Each row is where one point has got to under a steady rotation. How many ticks took it there?
The counts run from 0 to 159.
[117 125 191 191 164 138 134 132 147 117 152 131 108 161 127 204 117  97
 140  98  81 110 132 122 141 104 137 137 125 109  69 112 108 168 125 142
 141 132 112 111 142  88 111 105 189 138 121 141 148  99 107 140 146 126
 149  79 115 148 113 162 153 154 107  92 105 151  98 143 147 133 149 142
 102 119 133]
36
[117 106 163 137 148 151 146 164 126 131 150 163 107 104 119 164 113  81
 113  85  93 111 146 134  87 165 141 121 109 129  78 128 136 163 145 150
 153 113 167 148 121  94 169 117 191 185 163 112 116 165 116 165 127 156
 164 102 136 139 122 151 121  96 116 147 113 176 117 171 155 123 108 118
  99 128 142]
69
[124 147 156 145 171 113 137 153 142 154 155 191 136 145 181 155 143 121
 122  84  87 118 102 138 125 122 145 138 108 123 119 154 166 168  89 143
 131 132  98  88 134  81 148 133 189 141 124 116 177 131 125 111 145 190
 128 123 144 118 123 153 151 111 121 135 107 174  96 171 132 163 142 117
 110 163 144]
119
[120 101 164 161 106 104 153 149 156 131 103 157 109 125 163 164  51  95
 115 129  73  95 158 109 136 136 119  97 133 133 125 135 169 158 132 135
 109 139 167 175 131 137 122 115 179 168 159  87  95 129 110 146 110 110
 150 133 101 179  82 124 129 121 126 113 122 145 125 146 119 129 130 139
 150 149 163]
59
[156 145 165 177 150 141 136 119 144 157 135 144 115 105 171 177  73 127
 184 129 100 107 139 127 149  99 134  95 134 102 129  90 150 180 124 120
 136 160 119 114 148  84 114 113 172  98 119 108 154  80 101 120 127 114
  91 106 108 138  90 130 140 168 135  95  96 152  90 162 167 136 148 137
 116 152 121]
131
[150 160 150 165 121 113 137 139 138 150 112 157  99 169 147 174  69  84
 157 106  97 107 123 101 129 117 115 135 114 158 110 109 150 172 158 170
 116  94 145 127 127  89 123 126 186 139 133 124 111 134 124 118 130 115
 185 105  90 161  94 126 133 169  92 104 127 138  90 103  77 147 150 132
 149 127 144]
145
[129 109 137 145 133 134 159 142 153 122 141 160  91  97 192 150 108 145
 101  78  52  87 131 127  93 121 145 107 117 110 144 127 167 171 105  94
 101 172 103 139 141  99 174 120 139 105 163  97 131 114 105 145 145 135
 105 138 142 139 102 153 115 146 122 112  98 172 145 155 147 130 122 137
 124 179 132]
81
[124 153 180 174 153 103 134 138 177 118 125 165  96 136 144 177  86 121
 137 134 104 102 130  90 136 111 138  88 134 141 139  91 154 165 123 113
 129 140 125 147 146  57 144  96 151 126 128  80 107 122 117 120 170 109
 110 112 141 168  99 160  91 157 133 110  86 141 109 151 167 109 161 112
 155 135 142]
43
[125 127 157 147 129 134 140 147 115 145 136 153 145  85 183 126 102 126
 126 121 124 117 129 124 125 157 127 105  96 143 169  87 179 170 130 138
  97 136 157 129 142  95 168 119 210 150 140 105  95 143 112 118 146 139
 122 139 121  88  88 133 107 117 164 146  90 168  89 165 151 146 137 100
 136 167 136]
100
[112 154 152 162 138 138 135 166 163 117 162 154  88 146 157 155 143 102
 125  83  59 116 105 151 129 123 146 117 117  91 122 152 160 184 106 128
 114 125  91 134 116  88 134  99 178 108 116 111 170  96 134 153 156 168
 134  76 119 113 133 138 162 116 126 143  97 172 109 142 119 144 130 151
 108 178 145]
30
[129 159 141 148 133 161 134 180 132 123 132 159  90 113 113 161 120  84
 136  97 103 140 111 167 117 141 112 118 110 118  95 132 169 174 139 152
 139  95 180 175 108  79 150  95 183 148 123  91 131 110 136 179 114 155
 151  76 133 139 104 149 130  93 135 157 125 158 112 152 151 130 119 120
  95 154 166]
158
[110 150 181 141  98 145 149 162 142 100 145 160 101 107 150 170  94 115
 100 125 107 117 128 109 118 145 127 105 116 129 143  72 152 195 162 111
 134 125 139 177 126  72 148  79 177 123 115 108 115 134  96 162 157 128
 138 102 130 125 112 152 112 146 157 150  65 156  88 154 154 141 154  93
 127 138 133]
48
[137 150 140 163 133  98 155 144 143 158 116 172 132 121 207 145  93 143
 117 119  96  96 138  97 118 125 128 128 100 175 162 107 175 135 115 131
  99 142 151 103 171  82 157 141 175 144 155 112  90 142 110  88 157 120
 118 148 127 131  70 147  97 163 125 108 103 153 109 162 145 161 153  96
 160 144 127]
97
[135 117 134 191 138 141 127 123 118 166 117 139 132 116 163 152  94 101
 159 118  78 112 152 150 158 137 130 124 120 109  90 128 152 158 110 175
 116 118 165 112 150 135 112 133 215 157 151 130 125 110 101 128  84 129
 154 112  80 118  84 115 158 111 129 100 155 157 107 159 135 159 106 150
  96 164 137]
110
[142 174 132 123 113 134 149 191 153 146 140 169  91 126 142 145 113  97
 132  77  82 125 102 146 112 157 111 122 100 120 139 156 191 167 140 148
 136 102 156 163 106  85 146 106 174 128 127  90 153 127 134 162 141 165
 135  83 118 129 103 130 143 118 122 178 120 164  91 143 116 155 130 112
 125 157 157]
156
[101 128 147 168 120 108 134 127 119 133 107 166 138 131 190 175  73 126
 157 144 100 112 141 117 149 102 101 126 129 150 137  82 179 171 103 130
  79 148 139 132 144 104 126 128 197 154 136 112  95  99 113 116 120 111
 132 137  92 129  67 106 126 132 145  81  92 142 114 123 119 135 159 131
 149 172 145]
6
[122 102 178 159 142 102 160 180 187 139 112 141 109 134 170 135  82  84
 132  86  83  83 137 110 134 148 128  96 112 126 159 164 175 146 126 129
 116 125 155 145 129 121 127 118 200 154 146  87 114 129 141 145 136 143
 142 125 122 147 106 131 122 102 111 152 126 164  94 138 115 132 134 127
 171 146 182]
62
[146 165 162 153 100 151 153 171 145 121 132 125  75 131 141 155 108 108
 114  94  96  91 125 119 117 149 128 130  95 122 132 105 139 171 185 142
 117  99 148 160 122  91 138  85 176 100 114 136 105 135 101 170 153 114
 167  85 111 122 109 152 130 173 129 149 114 153  84 130 107 159 136 113
 135 142 139]
51
[140 160 123 186 111 148 135 115 103 128 110 139  98 133 161 177  93 123
 153 128 105 122 126 138 137  93 126 128 122 151  98  72 156 182 140 148
  94 119 156 130 148  82 153 113 186 116 142 138  90  98 101 130 127  95
 159 112 107 123  80 132 119 163 130  66 112 145 136 125 138 127 135 130
  98 172 124]
1
[145 145 176 177 162  93 141 129 183 139 152 146 100 155 148 191  78 105
 152  98  68  88 141  87 129 110 143 111 120 133 118 107 131 162 125 130
 128 144 100 119 140  84 114 114 152 118 129 114 132 126 122 120 166 115
 125  95 104 164 103 151 130 188  91  90 102 140  99 137 123 112 156 144
 143 129 124]
40
[149 123 133 158 159 130 171 161 168 155 131 130  96 101 175 151  95 130
 135  86  68  81 151 147 110 131 145 110 107 108 113 154 151 123 102 128
 137 168 146 113 160 113 151 131 147 117 145  98 138 100 108 138 113 126
  91 107 127 164  84 151 131 162  83 104 136 178 122 173 175 138 124 131
 119 138 140]
77
[113 126 158 136 131 116 164 194 158 126 136 177 107 145 154 154 124  99
  84  69  80 113 120 129  96 159 131 143  93 140 119 172 159 143 119 138
 137 114 150 138 132 102 162 118 177 161 144 106 135 152 124 144 138 165
 152 113 147 143 120 159 128 107 108 155 124 179 104 159 126 151 139  98
 137 126 169]
66
[164 112 134 175 177 144 144 151 152 161 152 116  82 101 122 158 112  83
 154  67  85  90 151 147 108 145 154 104  99 120  87 136 132 134 139 161
 155 125 175 123 135  96 153 126 164 149 153 112 119 128 118 156 127 125
 136  81 123 142 105 161 122 147  90 117 141 178 119 161 173 113 104 137
 102 130 130]
73
[101 140 156 173 128 113 121 161 135 138 127 169 135 145 180 145 113 102
 156 119 116 121 109 124 145 128 116 120 109 148 169 106 185 175 122 135
  85 119 140 131 131  93 141 122 211 151 114 108 114 110 148 129 154 147
 151 118 119  96  98 118 120  95 140 136  93 155  89 131 108 130 160 112
 157 173 167]
10
[120 169 166 152 100 140 151 144 122 106 121 181  92 161 186 176 103 132
  98 118 102 131  98 116 127  92 109 157 117 135 114 101 140 206 136 120
 115 114 125 143 126  71 148  87 180 104 121 126 139 111 101 135 132 141
 167 131 140 141 109 147 135 145 143 115  85 150 105 119 101 171 162  92
 121 156 152]
139
[111 139 153 162 123  94 133 168 143 142 132 161 134 153 197 140 101 110
 150 111 105 102 113 117 147 126 121 124 102 151 173 117 188 168 122 135
  68 129 117 121 126  98 130 132 204 140 131 113 118 111 138 115 154 142
 143 120 108 101  77 114 136 127 134 130  92 164  81 131  86 149 158 127
 173 173 160]
9
[117 117 145 162 125 159 160 141 119  96 131 146  90 139 176 173 138 137
  81  87  82  95 113 132  96 102 136 164 102 135  97 104 126 179 131 114
 106 140 129 113 151  88 186 112 166 123 151 134 104 122 102 155 141 129
 167 135 161 127 114 177 107 140 126 101  98 176 143 136 137 153 128 117
 103 157 143]
86
[131 119 122 177 137 108 122 105 127 166 119 179 118 126 175 155  78 101
 143 117  51 110 147 130 146 121 134 114 136 119 107 148 177 168  89 169
 109 127 137 121 143 119 128 140 180 164 169  99 125 128 119  95 101 137
 156 136  87 140  78 108 141 115 132  98 148 153 153 161 136 151 106 160
 111 181 141]
112
[155 132 125 169 158 121 147 132 153 149 127 154  81 102 141 162  94 105
 139  93  64  97 155 140 106 126 150 104 120 127  81 135 159 133 107 147
 143 144 172 135 162  92 159 120 137 146 164  95 107 126 109 140 111 118
 123 105 130 172  86 161 111 151  99  88 145 164 145 178 192 125 105 128
 100 132 132]
75
[120  88 169 171 113 127 148 152 154 133  92 139 113 117 153 171  47  97
 137 128  88 102 165 112 158 140 113  98 130 120 112 134 153 159 143 133
 117 131 188 175 137 137 109 115 191 163 143  99  97 119 106 149 107 103
 154 117  93 162  85 118 136 117 124 107 131 140 105 147 135 130 134 133
 145 145 157]
58
[138 162 107 169 107 140 149 135 111 164 113 151 105 131 171 145 103 115
 123 105  76 120 140 151 136 134 126 166 105 136  92 146 155 148 118 183
 114  95 165 115 163 116 134 121 196 135 147 146 114 126  99 111  88 131
 165 105  91 115  78 136 160 137 126  99 158 167 123 158 127 183 110 131
  93 163 137]
108
[161 171 133 159 163 140 118 123 126 158 170 171  99 142 149 164 133 101
 148  80  81 121 109 130 100 114 158 131 109 121  88 116 133 174 134 161
 149 105 102  89 128  54 151 121 161 123 135 136 159 144 109 118 161 150
 153  93 119 131 121 157 139 165 109 115 114 160  99 154 136 146 124 122
  86 146 115]
124
[147 162 155 161 122 136 139 146 152 136 134 156 106 138 200 158 100 141
 149 109 100  99 111 114 145  95 133 111 114 113 164 114 165 184 130 114
  96 139 100 135 135  80 143 102 166  73 111 104 154  87 112 127 150 131
 119 126 131 135 101 127 139 165 141 127  96 165  93 121 110 150 155 128
 141 174 146]
135
[135  91 150 166 156 142 157 138 161 139 144 131 105  80 176 160  97 128
 135  97  70  84 159 143 118 126 150  88 118  97 132 123 154 163  99 104
 122 186 146 138 145 115 160 118 162 135 152  91 127  97 101 151 119 132
  84 126 144 146 106 144 118 124 126 113 103 181 131 175 186 120 121 135
 108 164 140]
79
[ 99 154 146 150 138 120 135 149 153 134 141 179 110 107 156 164  98 111
 132 122  68 141 127 144 146 129 125  90 139  95 119 142 197 179  81 119
 131 143 105 165 126  95 132  98 166 147 127  75 156  99 126 139 119 159
 100 100 116 136  93 129 134  98 156 142  92 156 117 177 164 135 121 145
 100 182 147]
27
[136 167 112 183 106 134 142 116 108 135 109 142 101 150 176 174  80 135
 153 133  95 113 134 126 135  83 117 146 122 154  97  93 160 170 118 149
  91 122 148 115 165  89 148 123 174 111 145 133  95  96 105 123 120 101
 152 116  97 138  66 132 128 179 117  56 127 149 132 122 116 152 141 123
 118 160 131]
2
[111  98 178 145 159 147 149 174 142 132 154 150 118 116 131 160 126  88
 111  75 101 112 140 143 103 162 136 126  94 124 101 141 146 162 141 147
 157 111 166 138 123 101 158 116 198 181 144 113 128 157 120 165 139 166
 150  98 139 132 123 162 135  95 118 161 116 181  87 169 149 131 119 112
 111 120 150]
68
[103 165 139 137 125 119 135 147 155 114 154 189 101 135 158 161 117 111
 110 109  48 130 116 144 125 139 132 106 137  97 115 142 180 182  81 119
 121 132  86 161 124  92 136  94 157 130 139  88 161 124 132 137 131 164
 116  95 116 136 104 140 142 114 151 139  89 158 129 167 144 137 126 155
 105 184 148]
28
[130 136 143 179 139 103 142 120 138 155 106 161 129 117 190 149  89 133
 130 131 107  96 129  93 126 116 134 111 102 173 152  96 170 152 114 134
 100 140 166 113 172  82 160 135 179 161 149 108  68 145 116 101 150 115
 133 146 126 138  71 147  87 148 135  92 107 153 117 157 157 139 146 100
 161 151 141]
96
